The rows of R fall into 3 groups, and each row is roughly a mix of its group's hidden directions.
R, 111 rows:
6  -18  55  0  -16  26  -1  13  8  9  18  11  -1  11
8  -31  11  14  -6  -30  15  8  -20  -23  38  -5  -9  7
-26  34  28  -1  9  -1  -3  -10  -12  28  16  -20  25  13
-24  -6  -35  -8  3  -3  -9  38  -14  0  4  37  7  -9
17  -23  47  -5  -8  20  -2  26  -4  5  13  18  5  18
13  -5  5  -44  23  17  11  14  -34  -4  21  1  -2  15
6  20  21  -33  1  20  4  24  -3  28  0  -30  -21  6
-21  28  9  10  32  6  13  9  31  8  -15  33  6  -10
15  -5  -39  18  3  3  16  19  12  19  -14  36  18  10
19  7  -31  -12  -21  -30  14  16  4  -29  -10  22  5  -20
9  16  12  -25  -3  -9  -43  5  -22  14  23  -20  -9  -20
12  -18  -7  0  -6  25  -18  13  -35  2  28  -34  -13  -13
19  -19  45  -16  -21  24  0  16  -9  6  15  19  -1  14
-2  -26  -15  27  2  20  41  1  14  -17  -16  12  5  22
-34  32  -1  -24  -6  -7  -19  10  -24  20  10  -9  26  -4
17  2  2  -29  -8  -11  14  1  -32  0  -12  42  -4  26
29  13  15  -19  -18  0  -5  -28  14  12  -21  -38  2  -12
-32  10  35  10  -4  7  34  -10  5  -9  21  -19  -10  20
-9  -6  -6  36  31  22  11  -1  24  4  -18  18  6  30
30  -7  -7  -44  4  16  -16  26  -18  -10  23  -2  1  -6
-14  3  -7  6  42  -18  16  6  -27  20  -10  -4  25  26
4  1  -36  -17  -31  -3  -14  -3  -20  -40  -13  -10  2  10
28  -29  -15  19  -2  22  31  0  4  -14  -13  1  -12  31
-1  -29  -20  13  19  8  5  25  19  -11  -13  40  -17  -10
-36  10  9  43  8  -13  7  -16  29  8  -5  -19  5  0
-26  43  9  -24  6  -17  9  3  16  20  -21  4  -4  -19
-11  -7  -6  23  5  2  44  -3  24  -11  -32  18  7  20
30  -17  17  -10  -32  21  -31  21  14  -1  12  9  -1  -18
26  -19  -43  21  -2  11  19  -2  -8  -23  -19  7  -19  2
8  -31  -47  4  -15  18  -15  11  -20  -4  -7  9  -1  21
0  -6  -26  -8  -19  -39  8  28  -22  -20  20  14  13  -5
24  9  21  -4  -4  -34  -19  -37  -3  14  23  -20  -5  4
-9  2  -6  -1  52  -17  13  21  -18  0  2  -5  19  27
-24  -15  7  31  23  8  10  10  -14  -13  30  25  -11  23
28  -43  -6  23  -5  20  -1  -2  -14  -20  18  -7  2  25
18  -7  6  -3  -50  21  -21  -11  14  4  0  5  -11  -29
-3  -8  -7  10  1  18  -10  -22  6  -43  -25  -21  -9  31
12  24  -13  -24  4  -4  10  -18  -9  16  33  -38  -15  -14
-29  10  24  11  -6  1  44  -22  -8  -7  1  -3  -15  25
-3  -26  9  22  -4  5  -12  20  6  -19  -34  37  11  17
-7  7  -48  13  24  -18  18  -3  -18  -18  -20  -18  2  0
3  -7  -20  27  -1  -17  -14  -14  1  31  -40  18  17  -10
36  -10  -23  -36  10  -1  -14  18  -25  -7  -6  24  0  0
-9  26  11  8  28  -8  19  9  38  9  -18  27  11  -16
2  0  8  5  -49  18  -9  -25  22  -1  1  -1  -20  -28
-10  2  -11  42  -23  -14  -12  -18  30  7  -25  0  1  -20
42  -26  3  14  -7  3  13  -22  22  -19  -16  -13  -22  4
17  8  -11  -25  -34  -18  -12  -12  -14  -3  -9  -40  18  1
-21  18  32  -18  5  -5  5  -11  7  23  36  -27  18  3
16  6  21  -13  -5  -7  -25  -9  -22  19  30  -40  -12  -5
4  31  21  -37  5  9  6  24  7  25  -13  -18  -17  10
19  6  -41  -6  -14  -16  13  24  6  6  -12  34  16  -15
-2  -23  19  29  8  5  12  -9  -19  -18  36  1  -20  26
-17  45  3  -27  5  -11  8  2  4  26  -12  -16  -16  -24
24  -23  32  -15  -25  36  -2  18  -15  4  17  1  1  1
-10  15  -18  -1  0  0  -7  -10  15  -47  -38  -10  9  17
-11  -13  -5  33  33  26  7  5  22  7  -13  27  -3  21
-26  17  -25  7  38  -26  22  -13  -14  3  -13  -8  7  15
-2  1  19  -20  -4  19  -21  12  -22  20  36  -34  -5  -11
-26  7  32  1  -5  -22  -40  7  1  8  -14  22  15  -15
-5  -21  -13  29  3  9  37  -3  19  -19  -22  21  10  22
-30  -7  -10  -19  2  -25  -10  33  -11  -30  9  17  -5  -22
0  -26  -38  -12  -4  0  -13  23  6  -27  -25  20  -12  -14
1  6  38  22  28  9  19  -7  17  36  16  8  -3  -1
3  5  -19  11  -5  -27  -32  -2  -9  -13  -31  28  -9  -27
17  10  -25  6  5  -8  25  2  13  -12  -48  17  -20  10
0  3  -11  12  -6  -28  -37  -2  -9  -12  -29  31  -5  -25
15  -4  14  -12  -11  11  -28  18  37  -24  24  2  -18  -18
17  4  -32  13  0  -20  2  -7  3  -18  -42  27  -17  -7
-38  10  30  29  -2  1  26  -17  16  4  9  -21  -3  13
-3  -16  11  25  30  27  10  5  20  11  2  35  -24  -4
24  13  -2  -21  -33  -16  -7  -19  -9  2  -7  -43  17  2
-21  8  -13  7  44  -20  25  1  -21  4  -9  -8  15  25
-24  11  45  -16  -1  -7  -20  0  5  22  25  -9  21  0
11  -10  -23  22  -1  -18  -1  -10  11  -25  -33  40  1  4
-26  28  13  -3  7  -28  21  -16  32  9  -19  17  14  2
33  -18  -15  11  1  20  29  9  -2  -12  -21  -12  -21  30
-22  -7  5  25  32  23  8  11  10  -2  7  42  -18  4
3  6  -35  20  -1  -25  -29  -6  22  8  -26  8  9  -23
29  -18  -3  -5  -8  34  -9  24  -25  5  1  -24  -28  4
31  -20  24  -10  -13  8  -29  35  4  5  8  23  12  4
22  -9  20  -36  -26  26  11  2  -24  -8  13  17  -16  7
-36  22  -17  11  23  -14  29  -27  -4  -3  -3  -23  -6  6
-15  11  -45  14  36  -21  10  -7  -5  -10  -16  -20  4  -4
7  10  17  -29  -29  -18  -11  -13  -24  -14  17  -32  -7  -18
-24  15  32  -17  3  -1  7  -10  8  26  36  -24  17  0
28  -5  -29  3  4  19  43  -3  4  -6  -9  -14  -23  19
-38  13  26  32  -5  -8  25  -20  20  0  2  -12  -6  13
3  23  3  5  8  19  2  -6  8  59  -6  2  23  5
10  8  23  26  14  21  13  -35  22  -12  -15  -13  -9  26
1  -10  54  -6  -9  20  -11  14  19  9  28  6  -1  8
-34  -4  18  1  -3  -9  -31  -5  -3  4  32  10  30  -23
9  -19  -29  31  1  5  35  -7  7  -21  -29  12  -7  11
24  16  -13  -22  4  20  22  23  -1  8  -26  -16  -34  10
30  -12  -11  -31  11  17  -25  31  -6  -11  23  -9  4  -14
-9  2  49  6  12  7  -3  -28  1  -1  13  -36  -11  9
11  0  -3  -9  -45  20  -11  -25  15  -5  0  3  -25  -31
4  14  -18  3  -4  -23  -27  4  -7  -7  -39  26  -16  -27
25  -9  -35  -20  -38  -15  -7  1  -16  -25  -9  -10  1  -4
-27  20  -20  -2  14  -11  37  -32  -23  1  -10  -12  -7  12
0  6  15  -19  -6  0  -45  11  -26  14  26  -18  -4  -21
-29  -14  -2  -12  13  -18  -8  27  6  -42  -4  16  -15  -21
17  15  -30  4  1  -18  4  1  2  -12  -47  20  -24  -9
-24  4  7  25  35  34  -1  -7  22  3  -18  15  -5  20
-13  13  13  9  25  46  -9  -15  21  21  -21  10  -11  4
-23  -6  -23  7  5  27  27  26  12  -13  -27  28  6  -2
-35  10  26  28  -6  -4  36  -20  1  2  -1  -9  -4  22
7  -2  -14  -11  -39  25  11  -35  -16  4  -10  -3  -19  -23
-8  9  28  -20  -6  5  32  9  -14  -27  25  0  -15  30
17  -1  5  -47  6  4  6  -2  -34  12  2  31  -3  16
-11  -18  -14  -17  -13  -17  -11  18  -17  -48  8  8  -19  -15
Here is one row of each group, with its name. Which group are the others in?
-34  15  -1  36  2  -10  1  -21  33  3  0  -26  -1  -13 => A
-2  31  -24  -28  -10  7  -16  1  14  11  -39  2  17  -17 => X
18  24  -15  -26  5  -3  10  -14  -10  12  31  -39  -15  -9 => C

-15  21  23  12  33  16  8  -1  31  32  -13  14  6  -6 => X
6  13  -14  -19  -16  -24  6  25  -14  30  18  19  17  -27 => X
20  -18  -41  27  -2  -3  2  -4  -9  -30  -23  20  -10  -4 => C
21  -44  -5  27  -6  15  -5  0  -5  -25  6  14  10  27 => C
8  -1  6  1  -53  18  -14  -18  17  0  1  -1  -15  -28 => A
24  -5  -36  0  6  -15  -39  11  9  8  -19  12  13  -24 => A
19  25  -8  -21  4  8  19  20  3  11  -39  -9  -34  6 => C
-15  -34  -1  29  -6  0  -4  -23  1  -14  31  15  30  -3 => C
5  8  -53  0  -9  -8  4  -23  -14  -9  -26  -5  -8  -22 => A
